One turning vector, and how many steps it has turned
The counts run from 0 to 246.
[113 116 162 124 141  69 165 144 138 100 112 101 186 172 132 113 102 118
 105 156  89 142 155 125 135 113 125 101 104 124  68 161 143 139 113 121
 166 178 168  92 151 130 133  98 114 128 147  96 123 157 129]	152
[113  98 138 121 149  84 147 107 119  76 136 125 180 133 164 105 140 112
 105 122 107 144 127 118 131 118  94 112 135 116  70 171 130 113 139 140
 145  92 176  68 140 126 181 107 145 140 122 138  71 148 140]	104
[112  86 107 121 148  89 163 137 133  51 130 110 182 116 140  75 161 117
 103 123 114 127 120 121 141 129  90 115 148 110  73 170 122 120 125 136
 140 117 160  86 153 146 148 103 148 125 134 124  87 156 138]	100
[129 175 157 119 143 100 140 139 120 107  77  96 176 176 152 128 189 132
 116 138 128 141 135 105  68 118 140 104 146 135  93 156 142 131 137 107
 103 122 141 108 142  82 106  81  99 130 158  94 102 150 132]	231
[102 109 144 122 114  85 117 111 144  91 111 145 146 133 144  60 165 153
  95 139  93 110 134 122 129 135 135 147 119 113  68 189 129  75 120 154
 140 123 129 105 153 116 136 131 139 122 183 129  83 115 149]	114
[130 136 118 159 178  73 130 150 124  77 143 142 156 160 158 115 109 134
 141 184 121 127 148 108 105 120 143  82 140 111  56 145 122 150 130 150
 135 127 138 108 160 101 165 106 112 127 127 135 115 137 164]	68
[ 93  88 112  93 134 111 126 157 122 100 129 134 154 158 160  96 152 140
 124 138 113 120 144 104  78 114 133 114 105 136  81 178 173 155 164 115
 112 160 173  91 172 113 124  92 138 119 156 112  93 151 157]	28
[112 158 114 154 161  81 132 148 143  84 110 130 174 193 172 103 167 134
 129 144 120  80 119 117 128 138 119 126 157 131  84 152 114 133 138 153
 115  89 142 113 133  84 119 149 132 134 131 130  70 149 114]	52
[103 152 162 115 149  82 130 151 125 107 135  98 129 164 174 104 119 122
 142 143  97 146 109 112 141 117 161 126 142 155  93 145 195 134 107 147
 126  93 163  90 158 111 143  83 100 155 150 122  74 170 141]	192
[124 138 119 121 142 117 189 133 144  83 133 128 127 147 159 111 177 161
 159 143 118 121 130 121 131 125  87 132 120 140  69 164 146  89 130 128
 172 145 119 100 155 110 121  76 154 142 158  96 107 193 127]	7
[158 150 108 115 124  87 146 124 105  68 101 119 132 163 196 121 160 135
 108 152 147 148 139 115  73 114 118 124 145 140  93 184 143 127 164 129
 107 146 149  94 134 145  95  91 136 126 191  96 113 160 114]	22
[121 145 131 109 157 107 143 127 115  89  85 110 134 167 144 117 124 155
 123 169 138 140 133 118  73  74 137 130 119 116  89 163 150 124 150 123
 138 183 114  93 142 125 105  80 112 136 182  87  93 142 139]	218
[118 172 118 130 173  88 123 139 148 111 139 130 133 168 174 115 180 154
 124 137 125 118 139 106 117 125 120 133 136 117  87 136 130 100 157 148
 141 126 152 117 117  76  91  96 117 144 183 118  73 140 140]	212
[114 168 142 125 128 102 128 157 138  95 117 101 143 163 178  95 138 159
 130 152 109 138  94 133 121 110 153 122 120 158  84 156 162 101 114 143
 123 164 141  74 142 134 110 114  82 146 193 116  90 151 112]	200
[111 112 146 145 157  70 152 158 159  99 145 117 184 160 140 107 129 117
 102 127  89 117 162 110 153 138 118 107  96 117  66 148 139 119 118 129
 160 160 179 106 149  90 134 111 110 122 141 104 118 173 160]	153
[ 95 143 166 135 122  53 133 157 172 108 127 103 175 171 152 108 149 149
 101 163  82 113 126 120 140 132 148 143 163 104  97 157 135 148 102 138
 156 119 139 165 142 114  90  85 132 133 163  88  96 131 125]	137
[100 133 133 143 138  71 147 159 163  66 121 130 178 167 153 100 139 141
  83 147  87 116 131 159 131 132  97 113 125 117  64 142 114  94 118 141
 145 177 136 132 139 120  96 124 105 110 162  96 132 158 121]	150
[107 173 156 107 141  87 125 144 130 106 117 114 133 155 179 118 132 146
 153 148  87 146  91 127 106 103 135 124 137 165 100 143 184 115 109 164
 117 113 142  86 150 115 132 106  76 160 174 119  79 171 117]	196
[107 137 180 143 153  49 170 146 140 107 150 143 159 157 143 116 118 135
 120 149  80 117 126 124 129 108  93 138 138  84  97 160 128 132 115 121
 173 104 137 133 130 107 122  91 126 146 141 103  82 179 135]	140
[101 158 165 132 121  76 149  90 129 103  78 109 150 176 151 139 119 117
 102 151  89 174 152 123 106 112 111 106 117 141  73 153 139 114 136 146
 152 124 172 106 113  91 109  99 115 130 169  99 124 156 116]	160
[120 146 122 164 161  93 146 148 128  91 114 174 147 169 151  60 143 157
 156 160 124  80 119 126 110 119 133 123 121 125  41 152 128 113 128 138
 157 126 132  94 158  89 127 133 138 111 138 132 101 145 144]	60
[117 167 109 120 172  92 119 128 126  91 109 120 146 179 186 129 157 153
 124 171 137 135 123 123  87  94 124 130 152 132  89 130 133 124 175 157
 132 121 150 111 129 107  78  86 105 150 180  98  93 141 131]	213
[102 170 143 130 118  77 140 138 112  89  82 140 118 160 151  92 171 143
 110 128 112 114 113 121  95 124 125 138 139 114 106 195 146 117 133 111
  95 114 121  96 140  78  84 120 136 117 168 102  59 142 106]	39
[124 125 149 126 123  92 160 102 129 107 110 144 157 133 145  80 167 130
 131 125 116 112 129 102 122 117  86 134 130 122  73 173 120  92 128 140
 163  77 168  73 123 120 131 107 155 140 169 134  69 146 139]	109
[126 116 153 113 134  97 144  91 110  95 107 134 168 139 164  95 133 109
 118 140 138 135 111 122 112  90 101 123 142 132  66 168 120 122 136 143
 153  68 176  54 130 128 151  94 157 143 156 137  83 152 139]	108
[119 155 155 126 146 126 138 139 141  97 119 125 146 166 185 131 166 154
 133 163 130 144 116 144  99 106 133 113 117 184  72 140 152 113 131 135
 140 122 152  93 167 108 116  83 110 160 163 104 141 176 126]	5
[116 133 142 148 146  70 147 123 119 102 107 164 125 154 178 110 119 116
  97 115 121 134 149 131 107 113  96 116 106 113  44 123 127  85 137 127
 160 121 166  92 141  74 120 104 135 110 147 121 121 184 161]	162
[118 188 136 119 135  78 153 125 129  94 103  94 116 165 172 124 141 139
 138 143  93 143  97 120 132 123 121 141 163 148 102 156 161 108 112 163
 131 106 128 102 132 119 110 106 109 158 179 116  67 163 103]	195
[134 134 138 131 159 113 174 137 107  94  94 136 173 163 156 120 161 141
 128 122 133 111 121 123  66 110  88 114 137 116  77 141 134 118 144 100
 130 116 125  98 156  96 128 102 134 126 132 106  94 207 147]	233
[134 120  99 122 156 103 161 160 136  78 135 113 146 157 163  81 127 149
 153 131 134  97 114 115 138 108 108 142 125 139  79 148 150  94 131 131
 158 163 138  74 139 149 126 107 121 140 169 116  73 182 142]	202
[140 122 142 124 136  43 116 129 129  85 131 149 159 159 184 111 136 135
  94 142  96 109 124 116 105 130 112 141 171  75  98 164 101  97 124 167
 117 106 128 123 129 125 137 129 126 149 160 130  71 138 142]	123
[ 93 139 178 120 136  51 118 155 154 104 142 115 184 172 152 110 122 140
  96 170  88 135 109 143 116 109 149 130 156 111  90 140 143 163 128 146
 139 103 156 137 163 119 103  91 105 146 149  96 122 148 130]	138
[108 127 140 137 139  76 151 140 152  63 101  99 182 165 150 114  99 129
  75 162  95 147 131 156 129 115 111 100 133 123  76 148 124 122 123 127
 149 187 149 115 144 138 103 114 109 118 150  95 140 168 108]	151
[123 132 127 156 123  88 175 161 145  84 132 139 150 143 140  99 162 153
 154 140 118 117 128  87  94 142 121  86 134 121  53 158 110 109 109 105
 162 156 141 109 147 110 132  81 163  80 169 126  88 139 147]	78
[102 130 118 145 119  96 144 160 162  69 127 115 156 151 152 104 179 168
 125 160 117 120 121 116  93 150 149  90 145 134  66 151 109 116 122 125
 143 155 137 141 153 107 108  95 142  73 171 110 119 116 141]	79
[123 172 155 154 127  65 143 148 156  80 114 132 163 155 158  94 139 144
  92 154 101 134 102 156 109 105 111 129 150 133  83 136 114 105 120 130
 140 138 137 116 133 112  69 109  94 121 175  98 138 161 119]	146
[108 141 126 111 162  92 132 143 143 106 126 159 127 156 161 110 184 171
 130 130 120 115 131 117  79 102  97 132 118 108  78 142 135  76 159 135
 145 153 126 111 137  80  94  94 114 130 177 114  82 145 154]	216
[141 144 192 121 111  67 117 124 122 130 106 120 175 166 167 105 120 135
 122 152 103 122 126  95  80 107 148 116 149 116  94 177 126 133 112 142
 134  98 151  89 130 149 140  99 110 153 182 123  99 142 141]	125
[131 124 136 147 129  92 168 149 119  86 120 132 154 148 146 123 118 139
 162 154 137 135 118  99  69 107 116  78 128 127  54 153 117 129 119 114
 167 154 136  87 154 142 152  80 151  94 162 132 117 151 148]	77
[ 96 128 155 119 153 130 137 138 117  87  87 123 184 175 159 111 162 145
  98 155 126 135 118 151  63 100 142 110 111 141  66 151 151 133 137 103
 120 138 116 102 176 106 135 103 124 122 135 103 117 161 135]	236
[105 163 151 155 152 105 147 137 124 119 104 157 166 182 146 102 147 135
 175 149 101  86 123 113  98 122 115 105 121 129  75 157 131 148 135 144
 148 102 152  77 141  72 148 131 123 144 130 138  72 158 124]	55
[117 143 122 138 141  61 156 128 155  71 102  80 177 178 166 135 121 110
  78 153 105 145 153 148 145 130 120 124 149 114  76 137 118 123 135 145
 155 138 176 133 124 116  95 110 127 128 150  92 130 160 116]	155
[106 100  94 103 137  89 138 131 122  66 108 104 133 171 165 115 152 135
  96 133 120 125 151 114 107 134 125 142 151 108 102 186 140 136 158 112
 118 151 135 133 149 122 113 104 174 112 155  94  66 148 128]	30
[102 162 189 139 135  42 126 139 145  84 129 126 161 162 174 128 125 133
  94 165  83 149 107 156 103 107 128 108 145 110  86 144 125 128 121 137
 136 113 134 123 133 102  86 115  90 143 159  98 123 157 118]	142
[ 99 109 135 118 119  76 102 117 136  67  95 130 149 143 168  74 143 153
  68 166 115 132 118 139 120 120 141 150 143 124  67 169 123  95 132 166
 137 134 129 103 157 145 131 129 146 136 182 128 107 110 134]	115
[119 138  90 119 157  84 126 136 137  56 142 109 127 145 187 117 171 147
  94 173 125 159 160 138 136 142 156 138 138 147  84 163 164 123 134 150
 125 150 138 125 163 111 115  97 119 154 160  97 131 148 124]	13
[101 158 147 143 132  66 160 104 126  68 119 101 143 130 136 118 150 118
 116 170 122 179 110 115  98 101 133  95 163 126  94 171 123 146 119 119
 133  91 150 101 131 120 122  66 141 121 145 105 101 141 116]	89
[107 143 115 129 129  95 146 152 119  93  86 131 151 163 123  63 181 146
 136 123 112  74 115 111 115 134 120 141 139 121  91 182 146 127 111 120
 101 141 118 101 158 106  89 136 128 115 155 105  73 153 123]	43
[110 126 123 137 113  84 156 119 147  48 101  82 160 121 126  80 169 131
  94 147 119 145 111 132 135 129 122 116 146 139  83 187 118 100 107 111
 130 150 136  96 147 145 114 100 141 109 165 113  93 134 110]	97
[114 150 165 131 113  82 122  98 148  97 101 105 165 146 164 108 186 125
  98 138  99 145 127 123 128 147 130 114 149 136  86 186 109 102 138 148
 126  88 170  88 118 102 135 111 142 134 170 130  81 115 109]	106
